In the rows, 128 means zero.
One turn sends every row of this set to another row. A few are shown first. Where does it send the rows asked after them?
Badot: [115 148 121 135 155 136 114 155 118 134 103 122 128 150 123 151 152 140
 123 150  96 158 115]
loso: [125 137 117 120 155 117 136 119 103  89 134 114 112 140 144 112 119 131
 101 162 144 169 143]
bebol: [140 146 131 113 148 113 135 142  84  93 140 119 106 119 112 107 142 155
 144 120  85 159 116]
Tuni: [118 141 129 113 142  81 120 114 138 117 123  99  87 118 133 121 126 116
 124 147 116 171 128]
tuf: [112 151 118 137 158 135 114 150 112 134 105 123 130 149 126 148 157 134
 113 156 104 162 115]
Pala: [123 138 158 132  97 162 148 135 127 127 154 115 123 113 135  98 133 134
 147 145 108 154 124]
Fek: [105 120 127 137 140 146 157 122 111 115 136 116 130 148 164  98 123 137
 106 142 146 151 115]
Tiriz: [136 137 155 116 143 122 135 163 114 163 106 130 116 121 115  95 118 124
 116 139 106 122 142]
dosom: [127 142 114 119 160 119 126 118 103  84 133 112 106 130 148 120 112 132
 106 153 142 162 139]
Seta: [120 134 122 119 141  79 121 114 130 123 128 100  97 116 135 122 119 115
 124 146 119 173 128]
rom: [134 147 129 111 157 105 134 137  92  92 134 115  98 119 123 107 140 155
 144 112  90 146 115]
Pemu: [116 156 145 113 130 112 128 154 124 135 158 125 116 102 137  99 128 130
 157 117  89 166 111]
nuped: [110 127 132 122 133 131 123 151 128 125 114 121 129 170 123 145 145 151
 144 158 108 133 148]
zus: [136 132 143 138 123 157 153 125  83  93 146 111 117 128 114 101 151 151
 140 144 100 147 126]
kas: [134 131 153 125 147 129 128 163 111 163 100 127 111 124 125 104 123 120
 116 143 111 120 140]
vope: [126 120 148 110 137 127 136 159 116 144 112 135 117 147 135 121 135 141
 148 154 127 116 160]
nimal: [130 137 133 122 152 137 127 154 109 137 102 140 118 139 140 151 162 143
 155 163 124 151 142]
surit: [ 98 124 127 135 136 137 164 118 111 125 147 113 125 147 162 103 123 130
 107 154 143 152 126]
Dil: [ 94 126 138 139 118  96 156 124 137 154 137 105 112 129 148 107 133 126
 115 138 123 158 112]
dule: [125 142 139 113 126 114 126 149 126 132 159 116 120 103 139 103 125 133
 163 120  85 163 105]
Nilot: [121 153 146 102 131 113 135 147 121 127 159 122 114 102 127 104 130 135
 157 120  80 167 111]
besem: [102 118 127 138 139 142 161 119 107 115 141 116 124 140 160 109 117 140
 108 145 150 148 118]
vul: [ 95 121 134 137 120  98 151 116 138 150 131 102 112 135 154 108 138 120
 121 139 120 159 107]
zeki: [127 142 130 122 147 144 130 150 106 132 109 141 123 138 135 151 168 144
 154 160 121 153 138]
dabo: [108 128 145 110 129 122 131 157 137 143 119 119 127 155 115 110 110 130
 117 151 104 120 156]
gef: [126 129 158 135 105 165 146 136 130 127 151 107 125 116 136  96 141 130
 152 145 105 159 116]
Deg: [103 123 121 134 129 146 163 122 110 118 142 120 126 149 164 104 123 144
 103 143 143 148 125]
vota: [ 90 127 134 128 126  96 158 114 138 155 138 107 108 128 149 113 126 122
 113 142 125 163 115]
nila: [118 146 135 132 155 139 112 166 123 149 106 114 128 138 116 118 120 119
  99 139  89 139 120]
Pulol: [121 128 160 135 108 167 143 131 124 124 157 108 125 112 130  99 133 138
 153 145 107 157 115]
runa: [115 127 147 117 132 133 119 164 133 140 118 113 125 156 114 113 115 130
 118 146  99 116 152]
vobi: [ 95 111 136 138 120 101 154 116 134 154 134 105 114 126 149 108 124 126
 123 138 128 161 108]
zapu: [117 145 127 121 146  79 116 115 135 124 127 105  93 117 126 119 127 119
 117 143 122 180 133]
bado: [141 156 139 134 160 138 120 156  99 153  98 128 119 114 120 127 152 121
 116 146 105 156 118]
zasif: [140 145 125 114 150 103 126 139  93  94 144 115 102 114 119 111 137 153
 144 115  85 149 113]
zelum: [120 149 141 107 131 115 129 151 128 129 156 116 116 106 146 103 131 128
 164 117  86 162 111]
Todur: [127 142 123 111 161 127 126 119 109  81 128 115 104 136 144 112 112 131
 106 153 142 162 140]
mozi: [119 141 124 111 147  77 130 117 128 118 126 109  98 120 131 121 121 121
 111 151 125 180 129]
nuvis: [138 148 139 134 160 139 119 155 107 157  91 131 113 115 130 133 147 122
 119 153 109 154 119]
fegob: [119 139 158 127 106 158 153 132 120 129 163 111 121 113 128  98 136 132
 153 142  95 153 120]
kanad: [128 143 110 114 159 127 124 118 105  88 134 120 106 139 143 115 118 137
 105 149 141 170 144]
vez: [123 152 135 127 155 126 115 161 122 150 106 116 128 136 114 112 119 114
  91 143  95 145 122]
vanal: [135 149 127 113 152 105 126 135  85 100 136 126 101 121 115 108 147 156
 143 112  92 155 119]
nuri: [123 125 147 108 132 131 144 158 118 142 119 137 121 143 130 120 139 143
 154 153 123 117 162]
vudo: [100 130 125 120 133 132 131 147 127 125 118 125 130 170 126 146 151 146
 141 163 115 135 150]
Dobon: [139 131 146 139 128 153 144 122  90  84 142 108 106 122 112 111 145 158
 133 141 105 142 122]
nebom: [143 128 149 136 130 157 150 122  94  88 130 105 105 128 113  99 149 156
 131 137 108 146 124]
vataf: [142 130 140 137 121 156 148 116  88  90 135 114 106 131 112 105 151 156
 129 141 107 145 132]

Todur goes to gef
nila goes to nimal
tuf goes to nuri
Now these:
vataf goes to Dil
besem goes to dule
fegob goes to mozi

One turn sends every row of this set to another row. A few are shown first. Where does it send the rows asked after them?
vebik: [110  80  99 124 145 134 151 102 162 143 135 176 126 138 134 105 109 120
  93 145 174 140 118  62 132 133 132  69 133 122 155 115]
Gil: [124  94 107  91 129 144 149 116 145 124 152 190 147 133 142 125 141 107
  84 122 137 128 113  81 162 144 127  93 153 131 131 125]
Dob: [120  98 136 102 118 132 166 130 141 113 165 175 127 146 151 100 154 113
 118 128 175 105 102  66 122 134 107 120 166 125 111 128]
mobal: [115  80 106 145 101 144 125 105 149 117 152 165 139 154 136 132 133 142
 102 157 184 106 127  38 124 150 110  89 154 124 131 164]
Leren: [126 104 115 132 125 157 145 108 161 123 106 153 131 154 132 124 129 125
  99 155 189  83 119  82  94 161  87 107 150 117 134 142]
Losa: [124 116  99 171 110 142 136 128 158 133 157 176 123 162 126 124 134 130
 106 152 198 115 137  74  90 162  72 108 133 111 125 165]
nis: [138 132  88 120 141 139 149 123 158 138 135 188 114 140 126 107 130  78
  85 120 150 130 110 121 116 163  96 118 146 101 142 126]
veg: [135  97  92  92 122 138 164 112 142 137 158 178 127 143 131 110 141 104
  85 114 150 128 123  72 135 151 135  74 156 109 153 128]
maz: [113 130 107 129 127 140 148 123 183 126 151 179 109 151 153 102 145  81
 112 130 178 115  91  73 110 149  99 136 155 135  96 146]
zeg: [105 102 115 129 129 123 142 118 146 137  94 200 120 142 164 117 113 133
 114 123 190 164 136  74  98 151  85 102 121 121 126 132]
bufek: [112 100  90 115 102 146 124  97 133 151 102 213 132 151 164 134 141 117
 119 140 170 167 124  57 111 142  99 126 141 132 133 137]
Mune: [123 124 102 125 129 138 137 106 168 119 166 166  93 147 146  92 123  81
 121 127 183 118  98  85  99 158  97 137 166 112 121 136]
Nufom: [ 99  95  76 133 115 141 130 110 141 128 114 180  93 154 157 144 120 125
 131 112 185 147 154  63 114 135  96 119 146 124 144 122]
Kapo: [137  78 112 133 112 145 129 110 156 108 143 185 160 142 127 111 132 137
 112 160 192 110 127  43 117 163 104  94 147 114 132 161]
Kele: [122 112 107 166 108 148 114 118 148 124 150 186 141 152 136 127 127 127
 111 169 180 121 119  83  98 165  68 127 137 114 121 169]
vakef: [105 113 116 129 118 121 131 125 148 140 182 177 132 145 172  77 122 111
 112 132 173 132 108  65  93 160 108 102 162 102 105 156]
revus: [114  90 100 124 126 120 150 122 139 136 119 195 102 153 150 127 121 142
 119 124 206 157 154  65 106 138  89 104 136 130 144 121]
Buzi: [123 120  83 136 116 123 131 126 142 152 191 202 132 138 141 108 132 100
  87 119 145 165 126  86 129 161 110  94 137 100 130 155]
lis: [114 113 101 114 116 145 132 127 159 132 192 168 141 141 170  96 142 114
 118 120 171 121 135  63 100 150  99 115 151 120  84 148]
mipof: [111 107  71 133 100 143 119 106 129 147 107 192 120 155 156 138 134 116
 121 116 176 158 155  61 107 132  97 129 146 116 119 132]
Dizi: [116 136  87 124 134 151 154 128 164 144 141 174 109 151 138 134 139  85
  80 114 141 123 112 113 130 147  96 116 143 131 118 129]
Bifo: [120 106 100 147 112 149 129 116 149 129 104 164 134 156 120 125 137 116
  96 156 177  83 117  74 112 145  95 125 172 113 128 144]
lolo: [ 98 116  90 150 141 150 154 142 155 142 128 168 117 144 135 126 123 115
 103 129 154 119 134 110 116 117  90 115 135 111 135  99]
sinu: [110 123  85 136 128 171 147 110 153 159 109 182 143 142 139 113 137  90
 107 143 141 135 108 100  93 143  95 113 127  97 144 115]
safof: [125 115  93 124 129 141 142 127 155 134 193 192 139 136 149 119 130 111
  92 114 153 157 134  95 128 163  94  90 111 125 114 148]
bav: [120  81  71 111 129 165 132  92 159 140 136 180 152 131 133 119 135 105
 105 144 157 135 130  55 141 119 129 103 136 132 132 113]
zamo: [115 102  83 163 108 141 130  99 126 131 183 185 120 138 126 122 125 112
 113 135 163 171 132  81 124 127  96 111 115  97 139 130]
kazo: [112 104 102 123 124 138 135 118 155 138  78 224 136 143 159 115 129 109
 124 129 181 154 125  59 107 151 100 113 132 124 136 135]
tiva: [111 111 105 158 122 142 155 119 157 135 158 208 143 139 133 114 141 111
 100 140 169 171 115  70 119 135  93  92  88 118 117 139]
dad: [126 109 120  99 106 145 162 104 134 131 162 168 121 157 153  99 164 103
 117 131 168 117  91  57 101 147 120 116 172 108 128 137]

maz goes to vakef
bufek goes to kazo
Now these:
tiva goes to vebik
safof goes to veg
Leren goes to Losa

One turn sends every row of this set to another row. A few are shown first. Where does it send the rows asked after them?
bimel: [134 163 121 123 117 109 120 147 137 114 135 145 150 125 124 142 146 130
 116 152 106 145 115 118 105 125 165 106 145 154 131 123 116 143]
Pim: [ 97 129  88 160 154 132 112 131 107 115 138 127 121 133 104 155 124 158
 125  94 131 111 159 113 108 139 139  85 128 129 153 126 138 136]
Mimud: [109 161 118 116 171 129 162 115 113 128 141 130 133 113 125 132 124 138
 135 109 109 110 134 110 106 140 160 109 131 124 152 111 126 141]
nav: [124 134 115 157 152 147 104 132 123 121 131 153 140 149 132 139 115 163
 124 113 126 127 143 133 137 152 111  68 141 131 142 141  96 175]
raba: [ 95 152 108 115 112 142 136 141 102 125  97 160 132 119 112 129 132 129
 120 123  94 104 135 122 114 120 117 143 148 137 131 115 126 133]
nur: [155 147 113 122 121 146 128 100 134 130 139 145 130 152 109 155 124 131
 109 120 133 146 134 119 121 139 135 143 140 124 137 137 148 183]
rap: [ 84 139 110 130 155 150 151 116 113 121 107 153 141 149 140 129 123 146
 104 130 122  97 165 129 142 142 119  92 135 138 103 127 122 122]
ser: [129 123 131 143 128 181 107 115 143 132 158 147 133 130 123 156 121 145
 106 141 154 138 130 112  99 138 130 109 149 128 126 145 143 150]
sumu: [118 139 119 135 116 142 138 145  98 123 150 134 134 140 124 119 138 126
 128 143 141 129 113 111 124 107 114 140 151 144 140 120 102  98]
Nes: [126 132 121 149 126 135 148 145 112 126 112 122 150 126 112 126 139 126
 125 106 123 114 158 134 118 160 108 158 133 123 145 127  98 152]
dulu: [105 149 113 100 115 124 114 148 110 124 117 139 143 132  94 113 151 152
 135 136 114 129 130 104 144 133 148 151 168 134 162 134 120 159]
tiz: [111 147 116 139 121 156  98 134 105 135 122 141 133 133 119 134 127 150
 131 164 127 119 134 114 147 106 155 150 185 129 134 120 113 132]
Suto: [104 154 123 115 126 129 103 151 125 118 103 140 126 126 114 134 136 147
 112 157  99 101 165 119 151 165 151 111 150 125 140 102 128 132]
fur: [ 86 152 120 129 106 125 101 124 125 119 121 137 134 155 124 107 150 160
 124 103 114 121 120 100 122 140 167 149 145 140 133 130 136 146]
safeg: [114 153  93 131  98 115 119 150 142 105 126 155 134 184 123 127 141 131
 110 122 131 129 148 101 123 127 150 122 130 140 140 100 128 124]
tafo: [130 145 144 149 132 141 151 130 127 133 141 143 158 153 152 134 125 169
 118 118 145 135 139 137 156 106 148 101 143 106 130 131 123 161]
bati: [113 143 125 139 127 153  95 121 136 146 135 142 143 125 139 140 103 141
 132 114 110 149 169 127 101 134 123 117 117 117 117 127  92 141]
Rig: [117 127 102 131 185 121 118 132  93 121 142 140 133 168 131 155 133 171
 114 119 141 117 150 124 142 137 120  91 143 133 133 114 120 143]
loz: [138 120 125 102 139 158 134 116 111 119 144 145 124 131 108 155 120 128
 114 144 154 132 149 110 116 113 125 130 171 120 130 147 138 157]
Lopig: [122 112 119 137 136 152 118 131 121 129 128 132 127 148 120 139 138 142
 116 130 145 122 126 124 147 198 126 120 136 119 137 130 167 147]
Sival: [ 83 115 108 131 131 138  84 149 103 132 137 167 149 149 115 119 133 149
 124 162 119 123 115 111 135 143 118 135 163 130 130 132 105 130]
Let: [ 87 140 104 138 128 145 112 133 147 125 138 138 111 159 141 106 132 143
 103 114 102 116 144  86 135 149 115 131 146 115 143 120 103 115]
muv: [125 133 128 165 118 139 164 148 118 125 138 130 150 106 114 130 125 159
 128 123 126 121 155 127 134 123 128 109 145 109 164 154 141 159]
Rore: [ 99 128 106 131 142 112 166 141 117 134 160 129 153 143 116 145 141 167
 118 104 125 133 147 108 116 110 143 122 130 103 153 131 149 159]
tibis: [104  98 114 143 134 166 148 132 115 124 139 142 147 138 123 136 134 163
 117 110 145 120 157 126 156 115 131  91 152 133 134 126  90 163]
Zut: [128 125 127 118 120 153 137 128 115 118 122 152 119 135  94 144 138 130
 121 112 152 110 144 113 114 166 138 135 155 121 150 123 149 179]
Kuv: [ 93 156 141 137 125 154 111 118 130 131 142 121 120 107 141 127 137 142
 116 131  92 125 120 112 116 138 153 109 150 125 117 135  91 126]
Mut: [109 118  96 155 145 141 117 149 147 114 146 143 157 128 148 129 123 140
 121 100 128 137 160 108 105 154 124 120 129 120 138 116 121 101]
Vema: [ 97 134 108 125 147 131 130 140 133 121 126 159 148 135 121 135 129 133
 134 125 135 119 141 123 116 160 162  65 108 159 145 103 127 143]
motot: [ 93 134 122 137 123 116  94 144 100 109 123 149 133 139 107 109 146 145
 131 134 145 109 129 106 152 154 158 132 161 136 144 128 142 105]
bet: [ 96  93 119 123 147 156 118 132 142 116 147 138 124 143 135 139 131 135
 108 120 147 129 127  95 114 173 135  96 152 109 126 147 146 144]
Miz: [107 136 136 116 117 130 107 153 121 121 158 122 138 157 114 120 153 147
 126 171 135 136 134 111 150 161 139 106 140 125 144 108  88 124]
Sav: [130 130 124 141 126 145 137 138 112 121 138 135 149 135 107 144 141 139
 125 128 168 127 188 112 120 124 122 137 149 128 121 111  83 122]
figad: [112 141 105 150 140 147 130 137 155 134 146 169 153 160 137 125 112 130
 118 152 143 132 153 118 149 137 122  81 122 126 155 117 116 129]
Danor: [147 163 131 127 152 108 125 127 137 141 124 132 138 127 142 146 132 122
 122 115 126 152 163 128 127 127 159 122 145 112 133 122  98 155]
faru: [111 125 119 101 148 120 118 150 107 124 139 135 159 139 135 147 145 149
 121 156 139 157 185 123 123 153 115 101 147 123 116 125 106 124]
nokur: [104 131 110 122 136 117 141 150 140 112 131 132 159 150 131 134 160 126
 124  85 150 148 148 120 113 151 163 115 132 107 140 105 110 137]
gako: [ 90 127  98 146 142 106  82 131 133 126 135 147 132 138 137 123 144 147
 106 141 100 131 125  98 138 151 155 124 166 143 129 147 130 123]
Depef: [ 99 170 121 128 140 161 157 105 128 142 159 142 142 150 128 123 113 138
 124 124 127 130 143 115 131 113 128 120 127  89 151 119 103 140]
tebus: [ 87 145 104 145 107 148  83 129 129 120 138 150 142 156 119 131 137 147
 119 149 127 147 125  99 121 118 164 112 172 125 115 140  94 141]
dizu: [124 168 128 150 120 139 166 125 112 121 157 109 140 142 108 133 144 143
 134 154 146 125 159 118 115 144 147 110 128 138 166 121 115 146]
Zeve: [106 162 124 140 136 113 125 139  89 127 133 130 142 155 104 150 133 170
 135 116 133 123 147 139 112 147 128 100 114 106 148 134 158 149]
Sevar: [120 123 105 114 137 133 134 111 126 110 125 129 112 164 121 140 134 125
 111  95 141 132 136 108 140 165 157 125 145 107 128 134 163 161]
numi: [133 166 109 142 119 130 112 139 143 116 135 142 143 148 127 115 135 152
 121 137 118 128 125  82 121 116 150 155 183 133 149 142 116 149]
peme: [102 138 130 132 135 130 121 141  98 121  98 111 145 130 147 136 137 138
 131 126 121 133 169 158 130 170 135 119 129 119 126 126 137 123]
kat: [ 93 136 132 130 139 155 156 129 136 128 142 132 153 129 122 136 133 154
 107 175 114 109 179 118 131 138 138  96 146 123 137 131  98 161]
nifi: [110 103 125 109 139 172 110 120 112 130 148 131 134 154 122 148 125 141
 116 153 149 150 127 128 142 151 117 108 139 115 113 149 145 136]
mefet: [112 160  98 132 141 124 162 124  94 117 128 133 143 167 123 117 141 136
 131 115 132 121 133 120 119 156 102 109 113 156 143 128 131 131]

bimel goes to raba
ser goes to loz
Now these:
numi goes to dulu
tibis goes to tafo
Depef goes to dizu
Sav goes to Danor

